R: 3 groups of rows, each row roughly a mix of its group's hidden directions
R (94 x 11)
[[ -3  18 -14  22  -2 -41  26   3  18  25 -36]
 [ 11   8 -38 -11  30 -12  39  22 -26 -11  -4]
 [-11  -4  28  13  -9  58   2  30  11  -9   7]
 [ -9 -19 -20 -14 -12  19  -9 -18 -59   2 -14]
 [  3  27   1 -14  -7  30  19   6 -53 -16  17]
 [-17  -8 -17 -13   7   1  68  -1   9   5  -4]
 [-11  27   9 -11  29  30 -33 -10 -30   8  26]
 [ 12   9 -20  56   2  10 -15  27  15  11  21]
 [ -5 -16  15 -35   0  54  19  11   4  17 -13]
 [  2  11  11  -4 -47  31  15 -16 -29 -20  21]
 [-20  -6 -33  31 -20  17 -26  16 -24 -30   5]
 [-39 -18   9  19 -31  23 -26   2   0 -31  16]
 [  3  -2  -9  39  43   9   3  14  34 -26   9]
 [ 27 -46 -16  11 -14  24   3 -24 -20  12  22]
 [-10 -24  20  15 -41  21  35   8 -13 -13 -23]
 [-11 -27 -33  22 -19 -10   2 -45  26   0   8]
 [ 27   8  -8 -33 -35   3 -28 -23  -7 -12  31]
 [  1 -38  22  -5  17   9   8 -26  13  43  23]
 [ 16   8  -5 -16 -22 -34  -8 -25  13 -50  -5]
 [-23  19   1  24 -18 -30 -21 -23 -22  30 -24]
 [-12 -39  -5  14  35 -12   8  19  25  10 -36]
 [  8 -14  37 -23  20 -11   6 -29  30  34   1]
 [ -9  26  33  -5  25   9 -49   3   2  23   6]
 [  7  15 -34  14 -23 -19   9  19 -19 -45  18]
 [  0 -23   9 -37 -16  42  35   8  -7  10 -13]
 [-24  29 -24  28  18  -2   3 -36   4   7  33]
 [ 13  24  14  37   7 -43   3   1  -3 -35  12]
 [ 22  29  23  -8   6 -27 -20  21  44   6  12]
 [ 22  24  -7  29 -10 -52  -7   3  10  16 -20]
 [ -1 -56  -2   3   7   6  22  21  13  -7 -35]
 [ -3  13  55 -12  19  19  16   6   4 -34  -5]
 [-15 -40 -22  26   1  13  27  -3  -9  27  30]
 [-25  33  16   6   2 -17 -47  17  10 -19 -18]
 [-24 -33  21 -11  14  -1   3 -40  35  20  -2]
 [  9  14   6  20 -41 -22  14 -13  44  -8  19]
 [ 32  14 -19   5 -13   8   4  20  -8  58   0]
 [-13 -26 -30   4  29 -23 -32 -21   7  24 -20]
 [ -2 -34 -26  10  -2  32  38   2 -22  13  23]
 [  7  48  -4   4 -13   7  19 -12  -2 -17  47]
 [ 15 -10 -18  47 -10 -16 -14  17 -20  29  26]
 [ -6  20  -2  26 -37 -32 -37  -6 -20   5  17]
 [-19   8 -39   5  46  -7   4  -8 -35  14  -7]
 [ 29   7 -21  11 -15  17  -9  29 -43 -18  25]
 [  1  10  33 -19  13  32 -50  11 -10  -6  10]
 [-32  -1 -14  20  35   8 -31 -33  -3  23   6]
 [-28 -21   6  -8  18  26  20  13  -7   2  51]
 [ 20 -30  10   4  -8  21 -47 -17 -15  -1  31]
 [  2 -56  -2   7  -5   1  12   4  44 -10 -15]
 [-12 -18 -34 -24   0  25 -21  -7   8  46  -8]
 [-25  -7   1   7 -18  10 -27 -29 -45  19 -22]
 [ 36   2 -34 -34  10 -36   5  21  -2  -7  -6]
 [-15 -52 -13  19 -24   7  13 -25  21  -6 -14]
 [  6  24 -11 -18  15 -27 -36 -16  -4  44  -6]
 [ -1  -3  25  33 -13  -1  22  14  -2 -53  13]
 [ 31  32  12   0 -10 -37 -39   7   0 -21   1]
 [ 39  19   8   4  40   2  37  19  14   7  -9]
 [ 21  -1 -23   9 -39 -43  20  -6 -28   5   3]
 [ 19  25 -26  12 -22   5 -17  26 -32 -36  -4]
 [-21 -26  -6  28 -36  37   1  17   2 -21  17]
 [ 31 -31  -3 -25 -35 -11  19  22   2 -18 -21]
 [ 50  -7 -10 -16 -17  24   0  -3 -33 -20  16]
 [ -6   8 -10   3  -2  29 -14 -42   6 -10  50]
 [ 12  17  30 -12 -32  33  -5  -9   5 -20  39]
 [-39 -27  -1   5  19  30  29   6   1  31  15]
 [ 26  12 -15  -5 -15 -46  31 -19  16 -13 -20]
 [ -1 -10  17 -18 -11  25 -56 -28  -4   9  12]
 [ 14  31  -9  27  -1 -48 -31  -6  -7  14  10]
 [-12   6  -3 -42  -2  26  22  -6  -1 -48 -13]
 [-14 -18 -10 -19  34 -29  11 -29   9 -38 -11]
 [-27 -34 -27  14 -13   6   7  -8  -7 -30  40]
 [ 22   5   3 -23 -32  27  26  10 -27 -31  18]
 [ 36 -26   8  -5   1  29 -13  -3 -26  15  40]
 [ 26  17 -11  -7 -16  36 -21  15 -34 -26 -20]
 [ 19 -12 -19  45 -22  -8 -39  -6 -14  16 -10]
 [ 17 -29 -20 -30 -33   3 -31 -31  -9  -6   4]
 [-14 -29 -50  24   8 -22  -6 -15  14 -22   7]
 [ 31   2   9   3  -8   9 -44  12 -28 -13  37]
 [ -1  16  23 -11   4  17 -37  -8  11  10 -53]
 [ 13  -6 -30 -32  32   2   7  -9  12  42 -18]
 [-38 -23  16 -17  13  42 -12  -5  17 -26  -4]
 [-32  -9  -3  13 -47  15 -40  -2 -11   3  14]
 [ -2   2  -9  14  32 -43  -9  11  39  21 -18]
 [ 13  -3  42 -33  24 -14   5 -15  24  18  24]
 [ 16   3 -16 -33 -13   7   5  -1 -14  58 -13]
 [ 18  17  18 -38 -17   9 -44  -2 -29   3  10]
 [-18  -5  15  36   4   1  -3   5  13 -58  14]
 [ 20  23  50  -8 -14  -6  33  11 -23 -14  -4]
 [  7  29  40 -41   9   3  -9  -4 -10  29 -14]
 [-15   5  23  29  27   5 -10   6  22 -50  10]
 [-27 -34  -2  31  11  13  -1   0   1  44  22]
 [-12  -2   8   0 -17  23 -45 -44   0   7  25]
 [ 16  46  -6 -21   2 -27 -34  -5 -22  16  11]
 [ 27  -4 -31  10  42 -26  31  -3  17  -5  -7]
 [ -7 -17 -11  22  -7  23 -30  15 -28 -11  46]]

one row of each group, then the others: which group is each in?
[-10 -17  -3  -7  44  -8  19 -15  21 -45  -9]  <79>
[ 33  37  17 -35  10  19  11  24 -18  -6 -11]  <35>
[ 31  30  27 -33 -19  12 -16  16  -5 -13  26]  <27>

[-36  -4  17  -4  23   9  -2  23  -1  -3  54]  <35>
[ 15   8 -12  13 -23 -19  49   8  30 -23  14]  <27>
[  3  14   8   4  35 -35   3  40  11  18 -30]  <27>
[-31  38  16  30  14  18 -11 -23  -4  13  26]  <27>
[  3   1  15   6  17 -35  26  -7  25  50  -7]  <35>
[ -7  -4  45 -18 -17   2  29  -3 -17 -42  -5]  <79>
[-40  23 -11  20   6 -16  16  20  16  13 -41]  <35>
[  8 -17  13  24  13  16 -16   7  -8  60   8]  <35>
[ 31 -13 -13 -21  16  11  54  11   4  15 -15]  <79>
